Each path below is one point turned by a fixed rotation once a step. After each direction that follows a path, write how fast that rotation turns it, in deg/step (0 if it stays still).
Each turn is a multiple of 5 degrees from 10 to 175, or 0.
Each row of a path follows its step; steps can be skipped.

step 0: -0.371 -0.907 -1.037 -1.606 -0.236 -2.401 -0.804 -0.969 -2.837 1.365
 -0.510 2.000 1.770 -2.767 -0.121 -0.990 0.049 -2.081 1.330 -0.844
 -2.568 -2.273 0.794 -1.450 -0.979 -1.125 1.886 3.489 0.486 -1.391 1.333
 1.612 -1.550 -0.100 0.657 0.246 -0.067 -0.047 -1.693 -0.364 0.169 1.722
 0.283 0.253 1.577 1.936 0.777 -1.757 -2.089 -0.448 -2.179 -0.094 -2.378
 -1.647 -3.098 0.938 4.190 0.596 0.136 -0.768 -2.148
step 1: -0.492 -4.136 -2.092 0.917 -0.827 0.993 -0.865 -3.550 0.037 -1.160 1.348
 1.191 -1.286 0.868 0.260 -1.002 0.298 -0.582 -0.288 2.332 2.130 2.438
 -2.890 -0.227 0.984 1.400 -0.207 1.944 -2.380 0.431 -2.631 -0.149
 -0.308 -1.139 -2.096 -0.116 0.886 -0.057 0.144 1.660 0.257 -0.075
 -0.360 -2.754 0.608 -1.918 -1.046 -1.025 -0.483 1.661 0.544 -2.397
 0.209 1.278 2.418 3.500 1.154 0.580 -0.043 2.038 -2.072
step 2: 2.005 0.838 1.249 -0.500 0.324 -0.929 -0.609 2.809 -0.553 0.412 -0.734
 -4.180 -0.133 0.397 1.298 1.513 3.755 -2.218 0.021 1.454 0.379 -1.379
 2.278 -0.649 0.868 1.746 0.217 1.264 1.456 -2.489 -2.907 1.062 1.509
 2.301 -1.418 -2.549 -1.931 0.923 0.063 -0.569 0.327 -1.797 0.240 -0.776
 2.094 -0.222 -1.344 3.391 -2.173 1.659 -0.273 1.425 -0.258 -0.942
 -0.175 1.676 -0.313 1.077 2.538 -1.288 -0.841
step 3: 0.690 -0.485 -2.833 0.626 0.731 -3.268 -0.300 1.352 0.696 -0.754 -2.661
 3.458 2.119 -2.252 2.613 0.418 0.387 0.689 -2.384 -1.205 -1.190 -0.413
 -3.753 0.203 -4.294 -0.132 0.896 2.356 1.408 -0.695 0.356 -1.099 0.344
 -1.964 0.820 2.963 0.286 -0.628 1.319 -1.505 0.868 -1.021 -1.017 -0.510
 -0.882 0.576 0.126 -0.890 -1.699 -0.960 0.644 0.428 -1.369 -2.154 0.940
 1.830 -1.653 -0.139 1.661 0.050 -1.412
step 4: -2.330 -1.098 -0.098 0.881 1.249 0.912 2.045 0.474 -0.926 1.668 0.532
 -0.812 -0.282 0.578 2.733 -1.021 -1.629 0.600 2.553 -1.996 1.386 0.465
 1.238 -0.520 -0.274 1.192 3.989 1.716 0.107 -0.468 -0.190 0.432 -0.465
 0.919 -1.937 -0.411 -0.766 1.566 -2.719 2.241 0.975 2.132 -3.643 -2.694
 -1.311 1.156 -0.516 0.717 1.662 0.441 -0.130 -1.619 1.628 0.508 -0.896
 4.017 -0.503 2.790 -1.746 1.423 -0.431
step 5: -0.286 0.076 0.527 -0.601 0.003 -1.152 -0.517 0.980 0.229 -1.515 3.218
 -0.116 -0.217 -1.669 -0.673 0.851 1.608 -2.601 1.266 3.901 1.889 -0.455
 0.031 1.102 -2.983 0.624 1.586 -2.965 2.513 -0.721 -0.303 1.462 -2.079
 0.946 -2.551 -1.340 0.336 1.254 0.817 -0.558 -0.738 -1.107 1.553 0.046
 0.045 -0.316 2.925 -1.514 -4.269 -0.942 -1.703 -1.826 -2.464 1.783
 1.020 0.808 0.645 1.697 2.625 0.289 -0.148
step 6: -0.993 -3.054 -1.274 0.368 -2.571 -2.336 -1.494 1.699 -2.116 -0.627
 -2.491 -2.553 1.932 -0.092 -0.111 -0.736 -0.831 -0.803 -2.734 -2.388
 -1.051 0.198 -0.413 -1.558 0.328 1.178 -1.283 3.218 -0.276 2.626 0.503
 0.695 -0.743 1.631 0.203 0.409 -1.088 -1.624 -1.301 -0.065 -0.737
 -0.541 1.293 -0.298 -3.400 -1.306 -2.040 -1.496 -3.536 -1.522 1.121
 1.336 2.319 -0.505 0.688 2.298 1.022 1.238 1.439 1.229 0.059
step 7: -0.503 0.333 -1.749 -0.481 2.318 1.185 -1.645 0.548 -2.611 -0.686 -2.508
 1.260 -0.910 -2.125 2.448 -1.524 -1.280 -1.302 3.680 -1.281 0.798
 -0.710 1.273 1.029 0.107 2.051 -1.577 3.342 1.871 -0.247 -1.131 0.572
 -2.355 -2.083 -0.806 -0.563 1.210 1.325 1.314 -0.487 2.213 -0.662 0.230
 -0.198 2.792 -1.568 -1.617 0.356 1.201 2.664 -0.307 -2.272 -1.942 1.251
 -0.480 0.517 -2.328 2.541 -0.024 0.918 -0.001
step 8: 0.659 -0.951 0.828 -0.851 -0.972 -2.743 1.766 0.771 0.825 1.716 3.061
 -1.715 1.279 -0.570 -1.373 1.503 -0.101 -2.683 1.156 0.278 0.964 0.946
 -1.067 1.830 -2.272 0.886 0.923 2.320 -0.030 -1.998 0.784 1.110 1.351
 -3.556 1.304 -0.737 -0.913 1.289 -2.874 0.106 3.537 0.178 0.339 -3.472
 0.860 -0.325 0.919 -1.055 -1.497 0.127 -1.176 1.404 -1.004 0.764 0.653
 1.209 3.338 -1.702 1.456 -0.418 -2.306
step 9: 2.858 -3.585 -2.143 0.487 -0.289 -0.067 -2.920 -2.386 0.444 2.281 -3.594
 0.418 1.224 0.994 1.233 -0.479 1.706 0.553 -0.868 1.166 1.557 -0.478
 -1.033 0.006 0.704 0.412 2.093 0.389 1.729 -0.892 -0.070 -0.633 -1.586
 2.359 -0.261 -1.506 0.370 0.908 -1.372 -1.351 -3.519 0.226 0.075 -0.868
 -0.500 -1.269 -1.452 -1.644 0.744 -0.257 -2.786 -2.117 1.241 -1.258
 0.990 3.731 0.671 0.348 2.149 -0.816 -0.374
Directions:
0.481 0.300 -0.149 -0.717 -0.025 0.324 -0.412 -0.094 0.497 -0.637 -0.907
 0.317 0.050 0.379 0.025 -0.046 -0.187 -0.300 -0.279 0.267 0.648 0.552
 0.051 0.233 -0.983 -0.201 -0.129 -0.099 -0.124 0.281 0.166 0.224 -0.718
 0.011 -0.116 0.450 1.076 0.022 0.701 -0.363 -0.780 -0.173 -0.084 -0.791
 0.320 0.210 0.353 0.093 0.323 0.488 0.169 -0.592 0.014 0.227 -0.178
 -0.090 0.165 0.499 0.181 -0.746 0.045 -> 175
0.511 0.055 0.297 0.181 0.529 0.301 0.210 0.636 -1.058 -0.069 -0.514
 0.709 -0.186 0.196 0.358 -0.336 -1.001 0.350 0.022 -0.374 0.254 -0.994
 -0.408 -0.203 -0.011 -0.180 -0.438 0.925 0.010 0.002 0.276 0.647 -0.029
 -0.447 0.065 -0.022 0.164 -0.377 0.599 -0.104 0.439 0.097 -0.813 0.509
 -0.030 0.931 0.250 0.085 -0.145 -0.278 0.347 0.157 -0.228 0.112 -0.034
 0.110 0.227 -0.264 -0.295 -0.119 -0.108 -> 100
0.750 -0.325 -0.584 0.126 -0.287 0.617 0.119 0.430 -0.110 -0.925 0.416
 -0.110 -0.114 -0.322 -0.174 -0.214 0.187 -0.787 -0.569 0.275 0.113
 0.387 0.296 -0.589 -0.143 0.060 -0.034 0.525 -0.529 -0.003 -0.347
 -0.045 -0.390 0.415 0.005 0.027 0.141 -0.634 -0.268 -0.656 0.341 -0.032
 -0.194 0.949 0.411 -0.394 -0.433 0.638 -0.320 0.516 0.540 0.423 0.126
 0.069 0.249 -0.331 -0.138 0.060 0.134 0.751 0.849 -> 80
-0.338 -0.211 -0.184 -0.111 -0.724 -0.284 0.163 -0.205 0.217 -0.276
 0.471 -0.253 -0.399 0.342 -0.429 -0.004 -0.334 0.451 -1.164 -0.012
 0.061 0.426 -0.457 0.157 0.222 0.364 -0.206 -0.453 0.111 0.290 0.660
 0.570 0.028 -0.997 0.104 0.722 -0.100 -0.514 -0.092 0.538 1.045 0.425
 -0.397 -0.444 -0.248 0.057 -0.164 0.392 -0.273 0.246 0.309 0.084 0.074
 -0.055 0.938 0.392 0.032 0.356 0.354 -0.489 0.041 -> 155
-0.493 0.308 0.041 -0.213 -0.110 -0.037 -0.242 -0.006 -0.143 -0.341
 0.056 0.180 0.126 0.033 -0.363 -0.962 0.122 -0.609 0.537 -0.534 -0.027
 -0.292 -0.094 -0.597 0.258 0.349 -0.205 0.103 -0.126 1.244 0.009 0.324
 -0.361 0.382 0.346 -0.119 0.094 -0.082 -0.056 1.097 -0.017 0.308 1.062
 -0.219 -0.072 0.369 -0.185 -0.415 -0.414 -0.171 0.157 -0.064 -0.852
 0.563 0.333 -0.777 0.479 0.496 0.086 0.177 0.313 -> 55
-0.592 0.329 0.954 0.074 -0.134 -0.905 -0.164 0.395 0.325 -0.358 -0.374
 0.264 -0.870 -0.081 -0.155 0.251 -0.118 -0.598 -0.487 0.312 0.709 0.083
 0.019 -0.028 0.094 -0.306 0.158 -0.118 -0.245 -1.159 0.426 -0.116 0.100
 0.005 0.330 -0.715 0.354 0.705 -0.039 0.166 0.545 -0.829 0.467 0.238
 0.147 0.421 -0.165 0.376 0.153 -0.399 -0.021 0.394 -0.312 0.252 -0.009
 0.206 0.509 0.308 0.061 0.165 0.624 -> 125
0.269 -0.012 0.432 0.348 -0.191 -0.703 -0.709 0.789 -0.594 -0.135 0.396
 -0.056 0.438 0.334 -0.106 -0.371 -0.347 0.156 0.553 0.136 0.249 0.462
 0.506 1.103 -0.065 -0.229 -0.165 -0.242 -0.108 0.419 0.871 -0.209
 -0.761 -0.112 0.285 0.011 0.527 -0.220 -0.269 -0.235 0.140 0.058 -0.057
 0.260 -0.085 -0.497 -0.724 0.312 -0.393 -0.431 -0.713 0.005 0.372 0.377
 -0.045 -0.272 -0.484 0.217 -0.489 0.312 -0.760 -> 40
-0.365 -0.265 -0.027 -0.213 -0.675 -0.286 -0.549 0.435 0.423 0.741
 -0.688 0.606 0.219 -0.930 0.255 -0.048 0.704 0.318 -0.398 -0.708 -0.613
 -0.266 0.301 0.478 0.498 -0.460 0.455 0.414 -0.038 0.100 0.112 -0.044
 -0.113 0.061 -0.181 0.027 0.992 -0.189 0.151 0.556 0.289 0.214 -0.165
 0.524 0.479 -0.413 0.622 -0.273 -0.359 0.297 0.469 0.008 0.596 -0.083
 0.124 0.014 -0.114 0.247 -0.548 -0.227 0.471 -> 110
